Named moves, each a turn or a mirror, and the order they were made in; the first pair answered:
R (before |-> after):
0.639  -0.090  -0.075  0.634  -0.536  -1.988  -0.082  -2.200  1.386  -1.010  1.083  1.356  -0.411  0.213 |-> 0.614  2.573  1.071  -1.062  -1.018  -0.335  0.528  0.269  -0.517  -0.660  -1.099  0.328  -1.922  0.738
-0.121  0.564  0.321  -0.085  -0.652  -0.248  -0.625  0.683  -0.445  -0.090  0.090  0.042  -1.203  0.120 |-> -0.139  -0.380  0.004  0.625  -0.462  -0.704  -0.883  -0.089  0.377  -0.319  0.735  0.257  -0.510  -0.243
-0.742  -3.148  -1.197  0.764  -0.525  1.948  -0.782  -0.194  1.361  1.428  1.484  -1.595  1.660  -1.556 |-> -0.917  -0.462  -0.001  -1.274  -0.785  3.606  -0.123  2.271  -0.482  1.759  -0.771  -2.399  0.088  -1.033
S (before |-> after):
-1.705  -1.500  -0.173  0.112  -0.747  3.198  -0.256  2.462  -0.833  1.804  0.197  -3.315  0.773  -0.395 |-> -1.820  -1.716  0.369  -0.045  0.934  2.981  -0.404  2.138  0.145  2.190  -1.634  -1.588  2.315  1.002
-0.310  2.001  0.205  -2.286  -2.536  0.763  0.493  2.154  -2.739  -0.727  -0.227  -1.504  -4.000  -1.492 |-> -1.692  -1.127  -1.216  -1.795  -2.784  0.825  0.422  3.848  -1.696  1.543  -0.825  -1.222  -2.121  -2.902
0.359  2.043  0.316  -0.834  -0.624  -1.099  0.307  -1.155  -0.421  -1.666  -0.232  1.036  -2.114  0.648 |-> -0.310  0.902  -0.539  -0.463  -1.949  -1.094  0.349  -0.303  -0.913  -1.268  0.865  -0.317  -2.793  -0.974
0.089  0.901  0.865  -1.619  -0.106  -0.630  0.954  1.019  0.473  -0.558  -2.765  2.711  -0.863  0.587 |-> 0.150  1.754  1.048  -1.714  -0.732  -0.769  0.820  0.614  -0.210  -1.461  -1.744  1.696  -2.108  -0.090
E (before |-> after):
-0.387  -1.469  -1.352  0.805  0.495  -0.148  -0.372  0.477  -0.090  0.781  0.682  -0.085  0.355  -0.326 |-> -0.109  -1.322  -1.227  0.983  0.714  -0.128  -0.490  -0.008  -0.024  0.364  1.039  -0.479  0.364  -0.153
1.100  -0.851  0.559  -0.952  0.849  4.053  -0.907  2.128  -0.989  0.305  -1.624  -1.094  1.048  -0.071 |-> 0.224  -2.696  -0.546  -0.911  0.191  2.133  -1.018  2.322  0.454  0.011  -2.664  1.824  1.211  -0.653
0.527  -1.141  0.071  0.434  2.563  -1.365  -1.223  0.043  1.903  -0.508  -0.558  -1.299  0.606  0.927 |-> 0.736  -0.389  0.551  -0.117  2.344  -0.158  -1.038  0.692  1.125  -0.165  -0.516  -2.260  0.329  1.114
Pairs:
Between the rows of a pair lie two moves.
0.086  1.336  0.495  -0.549  -0.523  2.140  -0.992  1.290  -1.247  0.887  -0.393  -2.062  -0.151  -0.035 |-> -0.232  -1.866  -0.801  1.491  0.411  0.805  -1.757  -0.512  0.526  1.674  0.879  -1.346  1.922  -1.050 : S, R
1.552  -0.209  -0.190  2.623  0.869  -0.816  -0.709  -4.160  1.007  -1.442  3.890  -1.210  1.220  0.704 |-> 0.962  3.910  1.462  -1.148  -0.364  2.260  0.391  1.547  -2.394  -0.655  0.567  -3.324  -2.032  0.862 : S, R
-0.307  -2.804  -0.091  0.237  1.158  0.499  -0.062  -0.757  2.215  1.765  -0.609  -0.903  1.557  0.755 |-> 0.755  -0.999  0.871  0.267  2.119  1.091  0.134  -1.757  1.736  1.198  -0.816  -1.078  1.378  2.050 : E, S
0.305  -1.380  -0.271  1.269  2.370  1.296  -0.401  0.005  0.509  1.988  -0.380  -0.759  3.187  0.870 |-> 0.926  1.443  1.180  0.153  2.268  2.027  -0.039  0.164  -0.628  0.995  -1.436  -0.886  1.395  2.071 : R, S
0.021  -0.016  -0.484  0.527  0.818  -1.009  0.024  -0.392  -0.102  0.304  -1.928  3.042  1.745  -0.906 |-> 0.860  2.308  0.514  -0.459  0.351  -0.536  0.426  -0.067  -1.299  -0.760  -2.158  2.383  -0.198  -1.019 : R, S
-1.091  -1.448  -0.934  0.153  0.152  0.862  -0.154  1.871  0.367  1.533  0.023  -0.709  1.212  -0.561 |-> -0.280  -1.337  -0.750  1.439  0.814  0.282  -0.278  -0.717  1.115  0.774  1.318  -0.333  1.613  -0.352 : E, E
-0.369  0.954  0.631  -1.151  -0.316  -0.949  0.095  0.465  -0.329  -0.300  -1.543  1.437  -0.626  0.787 |-> -0.326  -0.613  -0.204  0.509  -0.606  -2.177  -0.568  -1.469  0.726  -0.734  0.679  1.173  -0.134  0.013 : S, R
-0.976  -0.761  -0.583  0.480  -2.510  -1.037  -0.408  -0.447  -0.464  -1.725  1.940  0.250  -1.962  -2.178 |-> -1.408  -2.437  -1.197  1.331  -1.722  -0.829  -0.473  -0.156  0.458  -0.234  2.359  0.161  -0.199  -2.427 : E, S
0.635  -3.203  -1.157  2.448  1.031  -1.996  -0.818  -1.493  2.002  0.900  -0.842  -0.405  3.885  -1.923 |-> 1.846  1.730  1.167  0.785  1.771  1.979  0.050  0.901  -1.496  1.288  -2.000  -4.373  2.031  -0.160 : E, R
0.389  1.042  1.650  0.458  0.728  -1.615  -0.544  -1.776  0.815  -1.129  -0.185  1.233  -0.573  0.857 |-> 0.326  2.482  1.995  -0.950  0.663  -0.561  -0.142  -0.233  -0.059  -0.619  -0.770  0.297  -1.342  1.092 : R, E
2.116  1.576  -0.679  -0.328  -1.507  -0.631  -0.624  0.130  -0.714  -0.836  1.576  -0.978  -3.135  -0.713 |-> 0.555  -1.364  -2.178  -0.998  -2.363  -0.779  -0.395  2.353  -0.255  0.506  0.462  -0.243  -1.715  -2.243 : E, S
-0.395  -2.719  -0.317  -0.773  0.422  -0.479  0.267  0.770  3.544  1.071  -1.456  2.858  0.775  -1.215 |-> 2.503  1.407  2.052  -0.053  2.630  0.844  0.129  -2.532  2.499  -0.584  -0.525  1.254  0.617  1.686 : S, E
-0.913  -0.799  -1.720  -0.206  -0.719  3.698  0.019  2.361  -2.533  2.078  -1.935  -0.004  -0.091  0.138 |-> -0.483  -0.713  -1.648  0.290  0.267  0.467  0.019  -0.911  -0.410  -0.004  -2.900  4.770  0.620  1.662 : E, S
0.620  2.095  0.955  -0.036  0.425  1.499  0.781  1.402  -1.619  -1.762  2.696  -3.178  -3.746  -0.827 |-> -1.577  -2.688  -1.691  1.120  -1.217  -1.904  0.444  0.759  1.263  -1.639  2.946  0.945  -2.426  -3.174 : E, R
1.609  1.214  1.700  1.647  0.904  2.260  -1.003  -0.826  -2.050  -0.134  -1.467  -0.935  0.487  -0.462 |-> -0.199  -0.184  0.275  0.508  -1.131  1.433  -0.886  1.712  -1.834  0.265  -2.151  0.015  -0.788  -2.715 : S, E
1.366  0.309  0.158  0.696  0.452  -1.214  0.612  -1.698  -0.097  -1.724  3.337  -1.710  -0.375  -1.230 |-> 0.377  1.340  0.005  -1.726  -0.347  0.632  1.416  2.275  -1.426  0.001  0.892  -2.999  -1.303  -1.422 : S, R
-0.176  0.496  0.403  -0.265  0.828  -1.105  0.256  -3.167  0.564  -2.238  -0.132  -0.338  0.662  0.599 |-> -0.697  2.000  0.461  -1.935  0.113  0.222  0.899  -0.425  -0.653  -1.739  -2.357  -0.776  -0.305  0.783 : R, E
0.975  1.577  0.707  0.110  1.409  2.959  0.615  -1.697  -0.057  0.393  -1.337  0.652  1.668  1.341 |-> 1.619  2.016  0.560  0.641  0.530  2.337  0.665  -3.137  -0.307  -0.565  0.741  -0.260  0.732  0.884 : R, S
0.364  0.961  0.536  0.535  -0.608  0.290  0.348  -0.826  -0.101  -1.032  4.560  -2.649  -1.458  -0.110 |-> -1.162  0.272  0.117  -0.981  -1.187  1.799  0.488  2.617  -0.708  0.766  2.360  -3.398  -1.175  -0.398 : S, R
0.161  -2.012  0.982  0.314  2.687  1.317  0.272  1.511  0.831  3.347  -1.131  -1.246  2.006  -0.165 |-> 1.009  -0.367  2.347  0.063  3.362  0.062  0.239  -0.286  1.502  1.706  -2.393  1.158  1.643  1.759 : E, S
1.710  2.849  1.553  0.172  0.714  0.924  -0.423  1.393  -2.072  0.569  0.851  -1.450  -0.036  1.232 |-> -0.006  -2.018  -1.307  1.435  -0.632  -2.489  -0.957  0.628  0.928  0.739  1.582  1.915  1.642  -1.063 : E, R
0.155  0.593  -0.289  0.737  0.738  2.383  -1.250  1.169  -0.521  0.814  1.529  -2.668  0.381  -0.424 |-> -1.220  -0.342  -0.377  -0.419  0.913  1.351  -1.175  2.429  0.682  1.244  -1.531  1.029  1.540  0.120 : E, S
-1.662  -0.966  -1.152  -0.549  -0.435  1.972  0.332  2.893  -1.127  1.310  0.108  -2.041  -0.064  -0.493 |-> -1.765  -2.385  -1.499  0.581  1.037  1.043  -0.503  0.901  0.819  1.303  -0.324  0.220  2.621  0.277 : S, R
0.113  0.794  0.544  1.117  1.126  0.316  -0.284  -1.063  -0.656  -0.897  -1.042  -0.315  -0.710  0.621 |-> -0.749  -0.007  0.225  0.418  0.230  -0.156  -0.292  0.648  -0.254  -0.538  -1.992  0.575  -1.087  0.062 : E, E
-1.173  -1.765  -0.071  -0.744  0.578  -0.175  -0.060  1.677  0.850  0.813  -2.366  1.446  1.521  -0.461 |-> 0.793  -0.098  1.014  1.088  2.365  1.060  -0.452  -1.519  0.272  0.363  0.420  -1.126  2.211  1.046 : E, E
0.674  3.601  0.693  -0.888  -1.116  0.935  0.467  0.768  -1.796  -1.742  1.031  -2.786  -2.755  0.386 |-> 0.765  1.602  -0.344  0.607  -1.092  1.019  0.067  0.447  -1.236  -0.714  2.892  -4.167  -1.726  -0.807 : R, E
1.877  1.764  0.974  -0.654  -2.045  1.092  -1.596  -2.075  -0.352  -1.838  2.919  -0.809  -2.753  0.064 |-> 0.277  -0.363  -0.437  -1.144  -2.733  1.890  -1.594  1.094  -0.838  -0.319  2.837  -2.332  -2.774  -2.033 : S, R
0.938  -0.463  0.375  -2.571  3.350  0.355  0.795  4.044  0.763  1.130  -2.608  1.604  0.956  1.739 |-> 1.219  0.661  1.146  -2.882  2.919  -1.322  1.066  2.431  0.930  -0.355  -2.608  3.169  -0.433  2.190 : S, E
0.532  -0.985  -0.316  0.967  1.099  -1.111  0.099  -0.409  2.261  -0.521  0.825  1.425  3.662  0.136 |-> -0.272  0.838  0.390  -0.809  0.447  -1.171  0.754  1.898  1.470  -0.957  -2.065  2.722  1.760  0.559 : R, E
